Here are some numbered points:
{-1.3, -0.5,  1.1,  1.6,  1.1,  1.4,  0.5,  0.9,  0.8, -1.6, -0.3,  1.9} 0
{ 0.0,  1.0,  0.8,  1.0, -0.7,  0.3,  0.8,  0.7, -1.4, -0.7,  1.0, -0.3} 1
{-0.7,  0.9,  1.6,  2.0, -0.5,  1.4,  0.3,  0.6, -0.7, -1.0,  1.2,  0.8} 2
{ 0.4, -1.1, -1.4, -1.6,  0.5, -1.5, -0.8, -1.5, -0.6,  0.4, -1.2, -0.4} 3
{-0.9, -1.3, -1.1, -1.5, -1.1,  0.0, -1.2, -0.4,  0.0,  0.5, -1.3, -0.7} 4
{ 0.0, -0.5, -0.5, -0.7,  1.1, -1.0,  1.4, -1.3,  0.1,  0.9, -1.1,  1.2} 5
{-0.6,  1.5,  1.0,  1.7, -1.1,  0.0, -0.5, -0.5, -0.8, -0.9,  1.6,  0.1} 6
{-0.9, -1.3, -0.9, -1.6, -0.9, -0.7, -1.3, -0.7, -0.2,  0.0, -1.3, -0.8} 7
{ 1.0, -1.5, -1.2, -1.4,  0.2,  0.4, -0.7,  0.8,  1.3,  0.7, -1.2, -0.3} 8
{-0.5, -1.3,  0.7,  0.0, -1.0, -0.8, -1.2, -0.8,  1.1, -1.0, -0.8, -0.6} 9
{ 1.0, -0.8, -1.0, -1.4,  1.1, -1.5,  1.1, -1.7,  0.6,  0.8, -1.1,  0.7} 10
{ 0.7,  1.0,  0.8,  1.0, -0.3, -0.1,  1.1,  0.3, -1.0, -0.6,  1.0, -0.2} 11
{ 0.2, -1.0,  1.1,  1.2,  1.0,  0.8, -0.8, -0.3,  0.5, -1.5, -0.8,  1.5} 12
{ 0.5, -1.2, -0.6, -1.2,  0.8, -1.0, -0.3, -0.1,  0.2, -0.4, -0.6, -0.4} 13
{-1.4,  0.7, -1.2, -0.7, -0.6, -0.8,  0.0, -0.9, -0.7,  0.0, -0.3, -0.7} 14
{-0.6, -1.1, -1.3, -1.6,  0.1, -1.5, -0.6, -1.6, -1.0,  0.7, -1.3, -0.2} 15
{ 0.9,  2.0,  1.5,  2.2, -0.2,  1.2,  2.0,  1.1, -1.6, -0.6,  2.0,  0.7} 16
{-1.7,  1.0, -1.1, -1.3, -1.0, -0.5, -1.6, -0.6, -0.1, -1.1,  0.1, -0.8} 17
{ 0.8, -0.7, -0.5,  0.2,  0.5,  0.3, -0.5,  0.4,  1.0,  0.1,  0.6, -0.7} 18
{-0.1,  1.0,  0.8,  1.1, -0.6, -0.3,  0.3, -0.3, -1.0, -0.3,  0.6,  0.2} 19
{-0.8, -0.6, -0.5, -0.7, -1.1, -0.2, -0.9, -0.5, -0.4,  0.1, -0.8, -0.6} 20
{ 1.3,  0.0, -0.6,  0.0,  0.8,  0.5, -0.1,  0.6,  0.1, -0.3,  0.4, -0.1} 21
{-0.8,  1.8,  1.6,  2.1, -0.9,  1.5,  1.6,  1.1, -1.5, -0.3,  2.2,  1.2} 22
{-1.1,  1.3,  0.7,  1.1, -1.2,  0.8,  0.5,  0.1, -1.4, -0.1,  1.3,  0.4} 23
{ 0.5, -0.2, -0.5, -0.7,  0.5, -1.3,  1.3, -1.2, -0.6,  0.5, -0.5,  0.7} 24
{-1.6,  1.7,  1.9,  0.8,  2.3,  1.4,  1.8,  0.7,  1.3,  0.9,  0.5,  1.9} 25
{ 1.0,  1.9,  1.5,  2.0, -0.4,  0.5,  1.9,  0.8, -1.6, -0.3,  1.8, -0.2} 26
{-0.1, -1.3,  0.5, -1.3,  1.5, -1.2, -0.2, -0.9,  1.3,  1.0, -1.2,  0.6} 27
{-1.3,  0.9,  1.3,  1.6, -1.2,  1.0, -1.0,  0.4, -1.3, -0.6,  2.3, -0.3} 28
{ 1.5, -1.6, -1.3, -1.5,  0.9,  0.8,  0.0,  1.3,  1.5,  0.8, -0.8, -0.2} 29
New points follow, each followed by the numbers of its three nearest points above, nearest first.
{ 1.5, -1.6, -1.3, -1.4,  0.9,  0.7,  0.3,  1.4,  1.6,  0.8, -0.8,  0.2} 29 8 18
{-1.5,  1.3, -1.6, -0.6, -1.1,  0.7,  1.6, -1.6, -1.2,  1.0, -1.1, -0.2} 14 20 24
{-0.4,  0.2, -1.0, -0.1, -0.1, -0.3, -0.9,  0.3,  0.6, -0.3,  1.2, -0.5} 18 21 20
{ 0.5, -1.4, -0.6, -0.7,  0.1,  0.6, -0.5,  0.6,  1.6,  0.4, -1.1, -0.2} 8 29 18
{-0.8, -1.3,  2.0,  2.2,  0.3,  1.6,  0.3,  1.0,  1.8, -1.9, -0.5,  2.1} 0 12 2
{-1.0, -0.4,  0.5,  0.2, -1.2, -0.5, -0.5, -1.3,  0.6, -0.9, -0.3, -0.2} 9 20 14
{-1.0,  0.9,  1.1,  0.2,  1.7,  1.2,  1.2,  0.8,  1.3,  0.8,  0.1,  1.3} 25 0 21
{-1.7,  1.7,  1.3,  1.1,  2.2,  0.9,  1.6, -0.5, -1.0,  0.8,  1.4,  1.0} 25 23 2
{-0.9, -0.7, -0.2, -0.8, -1.0, -0.3, -1.2, -0.4, -0.9, -0.2, -0.6, -0.5} 20 7 4
{-0.7,  0.3,  1.0,  0.9,  1.9,  0.6,  1.3, -0.2,  0.8,  0.7, -0.7,  1.3} 25 0 5
{ 0.8, -1.4, -1.3, -1.4,  0.0,  0.3, -0.7,  0.4,  0.9,  0.8, -1.2, -0.4} 8 29 13
{ 1.3,  1.5, -0.6, -0.6,  0.9,  0.5, -0.8,  0.9, -0.6,  0.4,  0.7, -0.4} 21 18 11
{-1.0,  1.0, -0.9, -0.5, -1.3, -0.8,  1.6, -1.2, -1.5,  0.3, -0.3, -0.8} 14 24 20
{-1.5,  1.4, -1.6, -0.4, -1.0,  1.5,  1.8, -1.5, -1.0,  1.3, -1.1,  0.0} 14 20 24
{-1.4,  1.4, -0.1, -0.5,  0.4,  0.4, -1.5,  0.3,  0.5, -1.0,  1.3,  0.0} 17 6 14
{-0.5, -1.2,  1.1, -1.1,  2.2, -1.6,  0.0, -1.4,  1.4,  1.2, -1.2,  0.9} 27 5 10
{-1.0, -1.3,  0.9,  0.6, -0.8,  0.1, -0.6, -0.3,  1.1, -1.1, -0.9, -0.4} 9 20 12
{-0.9, -0.5,  1.4,  0.3, -0.2, -0.7, -1.4, -1.1,  1.2, -1.5,  0.4,  0.0} 9 12 20
{ 0.5, -1.3, -1.4, -0.9,  0.5,  0.2, -1.1,  0.2,  1.4,  1.0, -1.2, -0.6} 8 29 13
{ 0.5, -1.4, -0.7, -0.8,  0.0,  0.3, -0.7,  0.3,  1.5,  0.4, -1.0, -0.3} 8 29 18
{ 1.6, -1.6, -1.2, -1.3,  1.4,  0.9,  0.9,  1.5,  1.7,  1.0, -0.7,  0.2} 29 8 18
